[-8.29  4.28 -5.42  0.95  4.75]  zer
[ 5.69 -5.41 -5.41  5.69 -5.41]  zil
[ 4.86 -0.40  0.77  1.26  1.26]  luba
[4.73 4.73 1.13 4.73 4.73]  rar
[ 1.21 -3.22  6.41 -3.57  0.20]  regon
[-6.53 -9.22  4.50  2.01 -9.27]  ruvim
[ 5.02 -3.44 -5.41 -4.81  5.69]  Kenil
howmany rar: [4.73]  4
howmany luba: [1.26]  2
howmany zil: [-5.41]  3
howmany luba: [4.86]  1

[ 1.35  5.37  0.77 -3.36  1.44  0.94  2.92  5.30 -5.17  4.85] -> lanak
[-0.69  6.75  2.71 -4.02 -1.18 -0.02  5.07  5.62  0.07  0.19] -> rar
[ 5.65 -9.17 -6.53  3.28 -3.68 -0.26  2.68 -6.79  3.87  2.73] -> luba
[-3.04 -3.03 -3.03  7.42  2.74 -3.03  7.42 -3.03 -0.91  7.42] -> Kenil
[-1.01 -2.11 -3.05 -0.39 -6.52  4.41  0.30  1.12 -3.56  3.78] -> zil
[ 0.81  0.80  0.51 -0.69  7.43  1.02  0.39  1.42 -1.61  0.13] -> Zimur
howmany Kenil: [7.42]  3
howmany Kenil: [-3.03]  4

[-0.64  1.22 -1.17  2.92  0.08 -1.75 -0.22  0.59 -0.22  0.13 -1.66 -1.17
 -1.75  5.63]  Zimur
[ 3.38 -1.74 -3.04 -1.74 -1.74 -1.51  4.77 -1.74 -0.25 -2.82 -1.74 -1.51
  4.77  4.77]  ruvim
[ 1.67  2.09 -6.13  5.62  0.77 -3.62  5.62  4.36  5.62 -2.41 -0.95  0.12
  4.36 -8.12]  tigor
howmany Zimur: [0.14]  0
howmany Zimur: [-1.75]  2
howmany tigor: [5.62]  3
howmany ruvim: [-1.51]  2
howmany ruvim: [-1.75]  0
howmany tigor: [5.63]  0

[-1.36  6.74 -4.78 -1.67  0.70  5.48  0.71  5.48 -0.23 -0.40  4.79  0.65
 -2.08]  rar
[ 1.42 -0.34  3.17  0.13 -0.35  1.42  1.00  1.73 -0.24  0.98  0.41  1.60
 -0.20]  regon
[-2.72 -0.51 -1.18 -1.02 -1.13  1.43  0.39 -1.02 -1.07  5.44 -0.39 -3.29
 -2.31]  ruvim
[ 4.78 -3.26 -2.79 -0.86  0.05 -0.81  0.95 -0.79  0.97 -3.80  8.73  2.31
  8.73]  lanak
howmany lanak: [4.78]  1
howmany rar: [-0.40]  1
howmany ruvim: [-1.01]  0

[ 8.90  8.58 -2.23 -1.88 -0.18 -7.78 -2.35  1.14  0.35  5.25  3.37 -2.11
 -4.65 -7.52  5.97  4.71  0.34]  zil
[-0.01 -1.17 -1.45  2.48  1.39  4.08  3.01 -1.59 -0.74 -1.66  1.20 -0.13
 -1.76  1.33 -1.35 -2.04 -1.51]  tigor
[ 0.46  0.52  0.23 -0.22 -0.55 -0.91 -0.84  0.46  0.06  1.13 -0.47 -0.60
  0.48 -0.90  1.30  1.37  0.56]  zer
[ 0.06 -0.63 -0.81  1.14  0.90  2.28  2.02 -0.85 -0.35 -1.33  0.89  0.27
 -1.05  0.92 -1.35 -1.58 -0.98]  Zof
[ 3.34  3.22 -0.21 -0.83 -1.08 -3.24 -1.36  1.29  0.22  3.16  0.10 -1.69
 -0.22 -3.61  3.73  3.37  0.96]  ruvim
[ 8.84  8.33 -2.09 -1.84  8.33 -7.64 -2.27  1.11  0.34 -7.40  0.34 -2.09
 -4.51  8.33  5.91  4.66  0.37]  Zimur
[ 0.21  0.32  0.26 -0.16 -0.38  8.34 -0.60  0.32  0.07  0.75 -0.38 -0.31
  0.42 -0.57  0.84  0.86  0.45]  lanak
[ 8.29  7.83 -1.82 -1.71 -0.37 -7.18 -2.21  1.19  0.31  5.04  2.91 -1.99
 -4.01 -7.05  5.76  4.58  0.54]  rar
[-1.12 -3.11 -3.06  7.08  2.92  8.76  3.76 -4.36 -2.03 -1.41  1.48 -1.51
 -4.10  2.28 -0.13 -1.68 -2.53]  regon
[ 0.91  1.03  0.23 -0.31 -0.78 -1.46 -1.03  0.76  0.13  1.66 -0.49 -0.97
  0.59 -1.52  1.91  1.90  0.78]  Kenil
howmany Zimur: [8.32]  0
howmany Zimur: [8.34]  0

[ 3.52  0.02  3.52 -6.53  0.58 -6.53  3.53 -6.17  0.83 -4.47  4.88 -0.10
 -6.17  1.46  4.00 -6.53  3.54  0.22  3.52  2.96 -1.64 -6.53] : lik
[-5.05  2.10  4.61  2.04  1.43  1.69 -2.60 -7.93 -0.85  3.58 -2.49 -5.49
 -0.88 -0.88 -3.37 -1.32  2.35  1.43 -1.05  0.26  4.38 -1.53] : Zimur
[-5.05  2.10  4.61  2.04  1.43  1.69 -2.60 -7.93 -0.85  3.58 -2.49 -5.49
  3.53 -0.88 -3.37 -1.32  2.35  1.43 -1.05  0.26  1.03 -3.88] : Kenil
[ 4.87  3.88  1.99  4.87 -3.14  1.26  1.06 -0.81 -3.39  6.68 -0.81  4.87
  4.87  2.19 -0.81 -1.89  3.53 -0.81 -0.81  1.12 -0.81 -4.67] : lanak
[ 0.92  2.15 -0.42  1.90  1.88 -3.37 -9.32  3.79 -1.83  1.62 -1.56  0.44
 -1.28 -0.29  0.44  0.46 -0.48 -1.28 -0.80 -6.52 -1.28 -0.65] : tigor
howmany lanak: [4.87]  4
howmany lik: [-6.53]  4
howmany lik: [3.52]  3
howmany lanak: [-0.81]  6
howmany lik: [3.53]  1
howmany tigor: [-1.28]  3
howmany Zimur: [-1.32]  1

[ 5.07 -5.79 -2.45  4.52] = zil
[5.08 5.08 3.33 5.08] = lik
[-8.61 -5.79 -0.22 -6.27] = Zimur
[-8.60 -3.69 -1.03 -8.60] = ruvim
[ 0.94 -5.79  5.92 -6.27] = Kenil
[ 1.95  0.94 -0.94  4.52] = rar
howmany ruvim: [-8.60]  2
howmany Zimur: [-5.79]  1
howmany lik: [5.07]  0

[ 1.42 -1.35  0.49  2.02 -2.05  1.31 -0.63 -1.23  0.35  0.33] -> zer
[ 3.04  2.27 -0.80  2.96 -2.59  1.80 -5.41 -2.64 -1.15  0.86] -> Zimur
[-1.79 -1.79 -0.51  1.04 -0.39 -1.79 -2.60 -1.79 -0.23  0.56] -> zil
[ 0.89 -1.82 -1.08  1.04 -0.43  1.08 -2.60 -1.81 -0.17  0.51] -> Zof
[ 1.31 -1.68 -2.08  2.26 -1.36  2.94  0.25 -3.23 -0.15  2.00] -> regon
[ 3.08  2.32 -0.90  3.00 -2.72  1.76 -5.48 -2.70 -1.17  0.86] -> lanak
[ 0.19 -0.90 -1.11 -0.57  0.08 -3.11 -3.02  0.50 -0.87  0.43] -> lik
[ 1.39 -1.45  0.50  2.00 -2.03  1.32 -0.62 -1.20  0.30  0.28] -> ruvim
[ 1.32  1.99 -0.51  0.26 -2.03  1.32 -0.51 -1.18  0.26 -0.51] -> rar
[ 1.83  2.79  0.24 -0.63 -0.07 -4.38 -8.22  0.93 -2.12 -0.08] -> luba
[ 0.10 -3.06 -1.11 -0.50  0.12 -2.98 -3.06  0.47 -1.78  0.39] -> tigor
[-0.28  0.82 -1.88 -1.63  0.83 -5.21 -4.46  1.38 -1.75  0.51] -> Kenil
howmany zil: [-1.79]  4
howmany rar: [0.26]  2
howmany zil: [-1.78]  0
howmany rar: [0.25]  0
howmany tigor: [-0.50]  1

[-1.55 -1.21 -1.11  0.95  0.26 -0.34  6.85 -0.36 -0.41  0.28  0.20 -4.07
  0.45  6.77] = Zof
[-0.61 -8.71  2.32  2.43  2.43 -0.64 -8.71 -0.05 -1.03  0.28 -0.62  2.43
  0.41 -8.71] = regon
[ 1.69  0.60  0.68  0.95  0.26  1.15 -6.65  1.44 -0.30  0.22 -0.62  4.57
  0.69 -2.21] = rar
[ 0.32  0.60  1.38  1.47  0.33 -0.05 -4.40  0.11 -0.71  1.15 -1.32  7.04
  0.69 -2.48] = Zimur
[-2.66  0.57  0.32 -1.06 -0.21 -1.10  5.05 -1.32 -0.41 -0.12 -0.52 -4.34
  2.42 -2.54] = zer
[ 0.32  0.72  1.38  1.47  0.33 -0.05 -4.40 -0.71 -0.71  1.15  0.72  7.04
  0.69  0.72] = ruvim
[ 0.24  0.60  0.26 -1.54  0.26 -0.43 -1.54  0.26 -1.54  3.69 -1.54  4.56
  0.69 -1.76] = tigor
[-0.27  0.60 -0.27 -3.41 -1.25  0.95 -4.53  0.40  2.20 -2.03  2.34 -3.06
 -0.27 -2.48] = lik
[ 2.19  0.60  0.68  1.17  0.61  1.18 -5.67  1.12 -0.41  0.28 -0.62  5.32
  0.99 -0.72] = luba
howmany lik: [-0.27]  3
howmany tigor: [-1.54]  4
howmany ruvim: [-0.72]  0
howmany regon: [2.43]  3

[-1.32  0.73 -5.84 -3.38  0.39 -3.16  4.41 -1.81 -1.31 -7.26  0.15  3.11
  3.11 -3.50 -1.32 -1.81 -1.32 -5.56  3.11 -3.08] = lik
[ 5.51  3.51 -8.25  1.57  9.38 -4.60 -1.51 -4.02  4.42 -0.86 -5.23  4.36
  2.37 -2.75  1.37  0.67 -1.05 -8.75 -3.38 -5.73] = luba
[ 2.92  0.24 -5.48 -4.17 -3.52 -3.34  3.61  3.00  8.47 -6.80  0.55 -4.17
 -3.19 -4.17 -2.42 -1.07 -4.17 -3.52 -4.71  3.12] = zer
[ 6.24  0.55 -6.25  0.25 -0.36 -3.51  5.24  2.99 -3.51 -7.50  0.71  2.61
 -3.01 -3.71 -1.76 -1.86 -4.38 -5.83 -4.96 -3.30] = regon
howmany zer: [0.25]  0
howmany zer: [-3.52]  2
howmany zer: [3.00]  1
howmany lik: [3.11]  3
howmany lik: [-1.33]  0

[ 8.85 -1.09 -5.35 -3.81  0.40 -5.35  5.43  0.45 -4.39 -3.70]  rar
[-2.31  8.84  0.24  4.68 -2.22  5.17  0.41 -3.96  1.39  3.25]  Zof
[ 1.35  4.17 -0.14  0.65 -4.07  0.65 -3.31  0.52 -0.28  4.16]  Kenil
[-1.26 -8.15  0.35  3.42 -2.40  5.06  0.30 -3.88  1.07  3.45]  luba
[-0.13  4.65 -0.13 -0.13  4.65  0.79  0.47  4.65  4.65  4.83]  tigor
[-1.40  0.46  0.26 -6.48  0.08 -5.60  1.30 -4.00  5.05  2.36]  zer
howmany Kenil: [0.65]  2
howmany tigor: [4.64]  0
howmany rar: [8.84]  0
howmany tigor: [4.65]  4

[-0.04 -4.27 -0.04  0.00 -8.22 -0.72 -5.24 -0.04  3.69  0.04 -6.61 -0.15
  8.01]  ruvim
[-0.04 -4.27  0.34  0.00 -8.22 -4.27  3.68  4.33  3.69  3.69 -6.61  3.69
  8.01]  Zof
[-0.04  3.69 -0.24  0.31 -4.28  3.69 -5.24  4.33  3.69  0.31  6.72  0.31
  0.31]  zil
howmany ruvim: [0.00]  1
howmany zil: [3.68]  0
howmany Zof: [-4.27]  2
howmany ruvim: [-0.05]  0

[ 2.17 -0.90  0.64  1.10 -4.76 -2.13  0.47  4.64  3.30 -2.00 -3.49  3.30
 -4.53 -2.14 -1.50 -3.22  3.30 -4.00 -2.14  0.62  0.43  2.67  5.59 -4.85
 -5.96  2.69  2.45  1.21  2.69  3.30 -3.11  0.80  3.30 -2.18  1.11 -2.55
  2.32  0.29  2.78 -5.88 -1.70  3.11 -6.80 -0.26 -5.46  1.74 -2.17  2.76
 -0.94  0.14  3.49 -2.14] -> lik
[ 2.17 -0.90  0.64  1.10 -4.76 -2.14  0.47  4.64 -1.24 -2.00 -3.49  2.45
 -4.53 -5.35 -1.50 -3.22 -2.63 -4.00  2.77  0.62  0.43  2.67  5.59 -4.85
 -5.96  0.63 -3.51  1.21  2.69 -2.58 -3.11  0.80  3.30 -2.18  1.11 -2.55
 -2.25 -4.84  1.07  5.42 -1.27 -3.89  8.35 -0.80  4.52 -0.90  2.71 -2.81
  0.84  0.85 -1.74  4.27] -> ruvim
[-1.70 -1.31  0.33 -2.35  4.52 -0.28 -1.91 -3.58 -0.97  0.51  4.09 -2.38
  3.75  4.86  1.78  1.39 -3.30 -0.44 -3.09 -1.89 -2.15 -2.71 -2.76  5.88
  4.62 -3.09  4.47  0.53 -2.15  3.71  3.97 -0.45 -2.65  4.47  0.15  0.63
 -2.78  3.20 -3.74  6.40  2.90  1.95  3.03 -1.35  5.65 -2.92 -3.58 -2.09
  2.59 -1.31 -1.82  2.01] -> tigor
[ 2.19 -3.47 -1.23  0.08 -1.18 -0.39  3.31 -0.16 -3.01 -2.69 -2.14  3.30
 -5.00 -1.94  2.22 -4.58 -1.28 -0.91 -1.04  4.08  1.70  5.35  3.38 -2.75
 -4.52  0.68 -4.03 -2.17  2.53  2.76  1.77  1.16 -2.70 -1.88  7.19 -4.16
  7.43  1.47 -2.58 -4.74 -2.23  1.37 -8.68  4.12 -3.35 -3.03 -3.94  1.67
  0.96 -2.54  3.17 -0.22] -> regon
[-2.27  3.00  1.21 -0.30  4.28  2.66 -3.06 -1.53  4.53  0.18 -2.04 -3.45
  3.56 -0.23 -1.62  8.15  4.62 -0.75  0.03 -3.68 -2.19 -3.68 -5.03  3.57
  0.88 -1.38  3.21  0.65 -4.30  2.70 -1.23 -4.09  1.41 -1.24 -4.66  3.03
 -5.18  2.42 -0.58  2.89  2.23 -3.63  5.77  0.81  5.20  2.70  7.47  0.87
 -0.96  0.64 -2.75  3.62] -> rar
howmany lik: [2.69]  2
howmany lik: [-2.13]  1

